50 stands for zero in the data rows.
Some points, each followed by its number:
[50, 40, 33, 36, 47, 46, 32, 54, 36, 55, 56, 56, 50, 62, 34, 39, 60, 33,
 56, 17, 37, 50, 40, 58, 49, 41] 0
[44, 52, 57, 66, 46, 45, 64, 37, 59, 61, 60, 60, 49, 37, 47, 46, 53, 61,
 66, 33, 56, 37, 62, 45, 58, 59] 1
[47, 32, 33, 34, 54, 53, 32, 76, 31, 47, 64, 65, 43, 49, 32, 37, 67, 32,
 65, 46, 34, 53, 48, 48, 44, 33] 2
[60, 36, 41, 38, 65, 64, 44, 52, 47, 45, 61, 69, 42, 60, 40, 46, 58, 44,
 71, 42, 42, 66, 62, 49, 49, 32] 3
[38, 29, 30, 31, 57, 46, 32, 73, 29, 43, 64, 61, 37, 54, 36, 29, 71, 29,
 53, 58, 28, 65, 33, 42, 33, 37] 4
[36, 38, 55, 50, 75, 57, 64, 54, 56, 27, 60, 63, 20, 32, 55, 50, 65, 59,
 51, 31, 46, 76, 61, 21, 37, 42] 5
[60, 51, 47, 38, 53, 60, 37, 59, 48, 43, 37, 40, 57, 68, 32, 62, 46, 43,
 38, 38, 51, 56, 50, 59, 46, 39] 6
[55, 60, 64, 62, 50, 59, 61, 52, 58, 46, 35, 38, 49, 51, 36, 68, 44, 62,
 49, 57, 64, 54, 71, 52, 65, 55] 7
[44, 53, 56, 61, 45, 44, 63, 57, 58, 53, 55, 57, 43, 33, 79, 58, 46, 60,
 53, 68, 53, 49, 54, 40, 54, 56] 8
[43, 43, 52, 44, 63, 55, 58, 32, 55, 34, 54, 57, 38, 36, 67, 57, 60, 53,
 41, 42, 46, 63, 49, 34, 35, 39] 9
[63, 65, 80, 57, 76, 78, 73, 57, 75, 21, 23, 28, 48, 57, 57, 82, 38, 76,
 25, 44, 74, 66, 77, 42, 47, 48] 10
[58, 40, 39, 44, 49, 54, 37, 48, 39, 60, 65, 66, 55, 48, 36, 38, 61, 38,
 78, 42, 43, 36, 54, 60, 53, 39] 11
[48, 51, 38, 59, 29, 31, 45, 41, 44, 79, 68, 67, 54, 51, 79, 34, 49, 42,
 73, 38, 43, 32, 42, 60, 66, 57] 12
[34, 57, 53, 70, 31, 24, 63, 64, 55, 68, 59, 53, 46, 29, 69, 40, 47, 57,
 55, 52, 51, 34, 39, 45, 59, 74] 13
[67, 54, 56, 31, 68, 76, 45, 49, 54, 28, 31, 34, 64, 67, 45, 71, 44, 50,
 23, 47, 56, 60, 54, 57, 32, 30] 14
[42, 48, 53, 59, 54, 48, 58, 55, 53, 48, 51, 50, 35, 46, 44, 49, 57, 53,
 57, 50, 52, 57, 57, 41, 59, 56] 15
[33, 50, 45, 67, 31, 24, 53, 69, 47, 67, 57, 47, 46, 40, 48, 37, 52, 49,
 50, 40, 46, 41, 35, 45, 55, 69] 16
[64, 50, 51, 59, 45, 54, 57, 58, 59, 67, 63, 70, 57, 48, 52, 46, 45, 56,
 86, 67, 53, 34, 68, 59, 70, 51] 17
[74, 61, 58, 39, 59, 72, 47, 49, 59, 39, 26, 31, 68, 78, 46, 73, 35, 54,
 30, 37, 60, 55, 57, 65, 47, 39] 18
[82, 74, 71, 64, 46, 69, 63, 35, 72, 60, 32, 37, 79, 67, 53, 73, 20, 70,
 57, 51, 77, 29, 75, 75, 70, 57] 19
[76, 71, 61, 56, 38, 57, 53, 73, 64, 66, 33, 36, 82, 72, 50, 63, 25, 59,
 49, 36, 65, 29, 55, 78, 65, 58] 20
[59, 45, 48, 53, 50, 54, 53, 48, 54, 60, 67, 73, 54, 41, 55, 44, 51, 53,
 80, 56, 49, 38, 62, 52, 59, 45] 21
[47, 52, 53, 60, 45, 41, 62, 45, 61, 60, 62, 63, 49, 30, 72, 42, 49, 58,
 61, 46, 50, 35, 48, 45, 54, 59] 22
[38, 54, 45, 65, 27, 27, 43, 42, 41, 67, 48, 45, 49, 43, 41, 48, 53, 44,
 52, 61, 51, 35, 39, 55, 64, 68] 23
[61, 52, 49, 34, 58, 64, 38, 56, 44, 36, 31, 31, 60, 76, 33, 60, 46, 42,
 27, 61, 51, 62, 46, 60, 42, 39] 24
[56, 27, 32, 28, 64, 64, 32, 23, 34, 42, 68, 74, 45, 49, 37, 40, 68, 33,
 71, 51, 34, 57, 56, 47, 42, 21] 25
[65, 47, 52, 40, 68, 69, 52, 52, 60, 40, 49, 57, 55, 62, 62, 57, 42, 53,
 47, 43, 51, 59, 57, 51, 42, 36] 26
[41, 53, 49, 55, 44, 38, 53, 73, 51, 52, 46, 42, 44, 46, 50, 49, 52, 50,
 39, 47, 48, 52, 39, 46, 49, 59] 27
[63, 65, 65, 56, 54, 63, 55, 54, 61, 47, 27, 28, 60, 71, 31, 63, 34, 58,
 42, 39, 66, 55, 64, 63, 63, 59] 28
[39, 44, 61, 55, 76, 60, 68, 72, 65, 25, 54, 58, 23, 27, 47, 60, 62, 64,
 48, 45, 53, 79, 61, 21, 40, 46] 29
[38, 47, 35, 55, 23, 24, 36, 37, 30, 74, 58, 52, 53, 47, 30, 27, 57, 34,
 65, 34, 41, 34, 34, 61, 61, 64] 30
[38, 44, 36, 47, 33, 32, 36, 50, 33, 61, 60, 55, 50, 43, 60, 37, 58, 35,
 49, 64, 37, 43, 31, 48, 48, 53] 31
New points follow, each followed by the number of its nearest point above by angle.
[54, 53, 56, 59, 51, 53, 56, 33, 57, 56, 55, 55, 53, 49, 38, 45, 49, 57,
 65, 82, 56, 41, 61, 53, 57, 55] 17
[73, 82, 80, 80, 37, 59, 74, 31, 78, 65, 24, 28, 72, 64, 30, 74, 19, 78,
 56, 46, 83, 30, 82, 73, 87, 75] 19
[29, 45, 50, 55, 53, 35, 58, 38, 52, 45, 59, 55, 34, 30, 66, 40, 58, 53,
 41, 90, 43, 57, 37, 31, 39, 58] 8
[89, 79, 78, 67, 50, 74, 73, 45, 83, 60, 26, 36, 80, 69, 40, 79, 21, 77,
 57, 38, 82, 30, 86, 79, 80, 58] 19
[50, 45, 60, 50, 76, 68, 68, 73, 65, 26, 53, 60, 31, 36, 66, 64, 56, 65,
 48, 67, 55, 70, 69, 28, 39, 38] 29
[78, 62, 60, 57, 49, 71, 50, 42, 59, 59, 40, 46, 70, 73, 37, 64, 31, 59,
 69, 49, 68, 37, 78, 72, 72, 49] 19
[47, 63, 68, 78, 40, 44, 79, 61, 70, 60, 52, 53, 46, 29, 59, 57, 41, 74,
 62, 40, 67, 36, 68, 45, 66, 70] 1
[65, 43, 32, 38, 36, 52, 24, 48, 31, 69, 59, 60, 67, 70, 39, 36, 48, 30,
 74, 44, 41, 36, 48, 74, 60, 40] 11
[47, 46, 58, 44, 72, 65, 61, 29, 58, 24, 49, 46, 40, 41, 69, 63, 57, 58,
 33, 41, 56, 60, 56, 35, 31, 38] 9
[32, 42, 37, 49, 40, 29, 43, 62, 39, 58, 61, 55, 40, 43, 51, 31, 61, 39,
 50, 61, 36, 50, 30, 44, 45, 57] 31
[48, 57, 55, 59, 43, 41, 62, 35, 62, 57, 50, 49, 51, 43, 62, 52, 45, 59,
 48, 94, 53, 42, 47, 49, 55, 61] 8
[58, 31, 43, 31, 76, 75, 48, 65, 49, 33, 69, 78, 42, 41, 68, 51, 62, 48,
 69, 35, 41, 61, 64, 37, 35, 20] 3
[43, 40, 47, 46, 61, 49, 58, 25, 55, 43, 65, 67, 35, 38, 89, 46, 58, 53,
 54, 34, 42, 56, 47, 33, 38, 43] 9
[27, 29, 31, 33, 57, 39, 35, 72, 28, 36, 63, 58, 28, 41, 48, 33, 73, 31,
 39, 40, 27, 72, 28, 31, 27, 39] 4
[50, 52, 40, 50, 29, 39, 31, 58, 33, 69, 48, 42, 64, 63, 24, 38, 47, 35,
 57, 31, 47, 33, 40, 69, 61, 57] 30
[55, 49, 41, 49, 40, 46, 32, 41, 38, 63, 48, 45, 61, 67, 15, 36, 52, 37,
 61, 65, 47, 33, 45, 68, 57, 53] 30
[47, 64, 54, 64, 27, 32, 51, 37, 49, 69, 42, 36, 63, 54, 54, 48, 36, 51,
 44, 63, 56, 30, 40, 63, 62, 71] 23
[41, 56, 65, 70, 49, 46, 71, 60, 63, 49, 51, 51, 39, 26, 62, 58, 49, 67,
 53, 47, 60, 48, 63, 36, 58, 62] 8
[37, 49, 62, 56, 65, 50, 70, 65, 64, 31, 49, 50, 31, 30, 67, 58, 56, 64,
 34, 64, 52, 65, 52, 27, 38, 52] 29
[35, 42, 43, 42, 50, 41, 42, 65, 37, 41, 53, 49, 41, 42, 64, 44, 59, 41,
 35, 44, 39, 61, 36, 39, 36, 47] 4
[54, 42, 36, 50, 37, 44, 39, 58, 40, 71, 66, 69, 55, 52, 38, 32, 55, 39,
 83, 26, 41, 35, 50, 61, 64, 50] 11
[72, 81, 73, 68, 33, 55, 63, 16, 69, 61, 20, 20, 80, 67, 51, 79, 19, 68,
 35, 64, 77, 29, 62, 74, 71, 67] 19
[40, 45, 36, 48, 34, 32, 36, 44, 36, 65, 55, 50, 50, 55, 33, 31, 56, 34,
 57, 40, 39, 40, 33, 58, 56, 57] 30
[87, 78, 76, 66, 46, 73, 69, 51, 78, 61, 27, 39, 81, 70, 59, 80, 19, 76,
 58, 49, 81, 29, 81, 77, 75, 57] 19
[88, 72, 72, 59, 51, 79, 60, 39, 70, 54, 26, 36, 78, 75, 37, 80, 23, 69,
 59, 40, 77, 38, 85, 76, 74, 49] 19
[35, 43, 40, 49, 41, 35, 39, 26, 35, 50, 54, 47, 43, 35, 62, 42, 63, 38,
 39, 67, 39, 54, 32, 45, 39, 49] 31
[47, 47, 35, 42, 28, 40, 32, 20, 32, 63, 54, 47, 59, 59, 30, 37, 50, 34,
 50, 58, 39, 38, 39, 63, 55, 54] 30
[58, 25, 28, 19, 70, 70, 26, 31, 29, 36, 64, 71, 45, 58, 40, 40, 65, 27,
 66, 67, 33, 59, 50, 47, 35, 17] 25
[25, 35, 35, 41, 52, 36, 43, 56, 35, 41, 62, 55, 28, 39, 47, 37, 72, 38,
 40, 41, 33, 66, 28, 30, 33, 47] 4
[41, 49, 51, 46, 51, 48, 53, 40, 50, 41, 46, 41, 46, 35, 66, 57, 57, 48,
 32, 52, 48, 56, 43, 40, 42, 48] 9
[37, 55, 52, 58, 39, 36, 53, 76, 45, 50, 42, 37, 42, 43, 46, 56, 50, 51,
 34, 37, 51, 52, 42, 45, 54, 61] 27
[57, 44, 35, 48, 33, 40, 36, 73, 41, 73, 66, 69, 59, 47, 77, 40, 52, 40,
 73, 57, 42, 34, 46, 67, 65, 48] 12
[37, 28, 29, 23, 64, 49, 37, 47, 35, 33, 62, 63, 39, 49, 55, 37, 75, 30,
 41, 56, 26, 63, 31, 35, 22, 27] 4
[38, 34, 29, 33, 49, 39, 31, 54, 31, 50, 63, 59, 43, 49, 46, 28, 68, 29,
 48, 60, 28, 54, 26, 44, 33, 41] 4
[44, 51, 43, 56, 30, 31, 49, 52, 46, 69, 61, 59, 55, 39, 64, 39, 51, 46,
 59, 36, 43, 33, 37, 53, 56, 60] 12
[42, 47, 53, 61, 50, 47, 59, 57, 50, 49, 57, 58, 37, 36, 49, 50, 56, 56,
 62, 46, 51, 52, 60, 39, 57, 54] 15
[68, 55, 54, 52, 51, 60, 55, 63, 61, 60, 55, 59, 68, 51, 63, 52, 39, 56,
 67, 67, 58, 29, 61, 63, 52, 46] 17
[72, 65, 77, 56, 72, 78, 73, 45, 79, 32, 28, 36, 56, 59, 44, 80, 37, 75,
 40, 56, 73, 60, 81, 52, 55, 46] 10
[59, 52, 59, 59, 58, 60, 63, 46, 65, 52, 55, 60, 47, 47, 48, 54, 48, 63,
 70, 81, 60, 48, 69, 51, 60, 51] 17
[44, 48, 48, 41, 57, 51, 43, 49, 44, 37, 42, 39, 45, 60, 51, 50, 52, 44,
 28, 63, 46, 65, 38, 46, 36, 46] 24
[35, 35, 39, 35, 69, 55, 50, 22, 42, 29, 64, 61, 35, 36, 52, 43, 62, 43,
 39, 65, 33, 68, 36, 30, 23, 29] 9
[38, 30, 27, 27, 54, 44, 29, 62, 30, 45, 64, 61, 43, 50, 42, 30, 68, 26,
 48, 72, 26, 58, 25, 44, 29, 34] 4
[54, 41, 37, 41, 43, 54, 35, 43, 36, 58, 57, 60, 51, 53, 31, 45, 56, 38,
 71, 39, 43, 46, 57, 60, 59, 40] 11
[37, 59, 53, 67, 33, 30, 60, 57, 54, 66, 55, 50, 51, 37, 69, 44, 46, 57,
 53, 55, 54, 35, 40, 47, 58, 71] 13
[42, 46, 39, 48, 41, 38, 36, 54, 35, 59, 53, 46, 50, 58, 25, 33, 55, 36,
 54, 55, 44, 46, 38, 58, 54, 57] 30
[52, 54, 60, 60, 57, 52, 64, 47, 64, 51, 55, 55, 48, 43, 56, 48, 46, 62,
 58, 39, 58, 46, 60, 45, 53, 57] 1
[56, 54, 63, 53, 62, 65, 59, 65, 58, 37, 43, 46, 50, 49, 49, 62, 47, 61,
 46, 33, 60, 54, 66, 46, 49, 47] 10
[58, 44, 40, 28, 57, 59, 33, 44, 41, 43, 46, 47, 60, 69, 43, 47, 52, 36,
 38, 61, 41, 55, 37, 58, 35, 35] 24
[38, 47, 43, 45, 43, 39, 41, 44, 38, 48, 48, 44, 49, 48, 56, 47, 53, 42,
 36, 48, 44, 54, 36, 49, 41, 51] 31
[50, 30, 30, 20, 65, 58, 28, 59, 28, 35, 62, 59, 47, 60, 51, 40, 64, 26,
 41, 62, 29, 69, 37, 49, 20, 20] 4
[28, 39, 35, 48, 46, 30, 43, 34, 37, 52, 62, 57, 34, 42, 63, 30, 63, 39,
 47, 59, 34, 58, 28, 38, 41, 54] 31
[67, 77, 79, 74, 48, 59, 80, 34, 80, 54, 27, 29, 65, 58, 62, 71, 24, 78,
 44, 46, 81, 39, 65, 62, 66, 70] 19
[32, 34, 30, 38, 45, 37, 32, 59, 26, 49, 62, 58, 37, 44, 52, 35, 65, 30,
 49, 55, 32, 60, 32, 41, 39, 43] 4
[66, 56, 49, 46, 40, 53, 42, 52, 49, 62, 47, 48, 74, 58, 52, 53, 39, 48,
 55, 51, 54, 30, 49, 68, 54, 47] 20
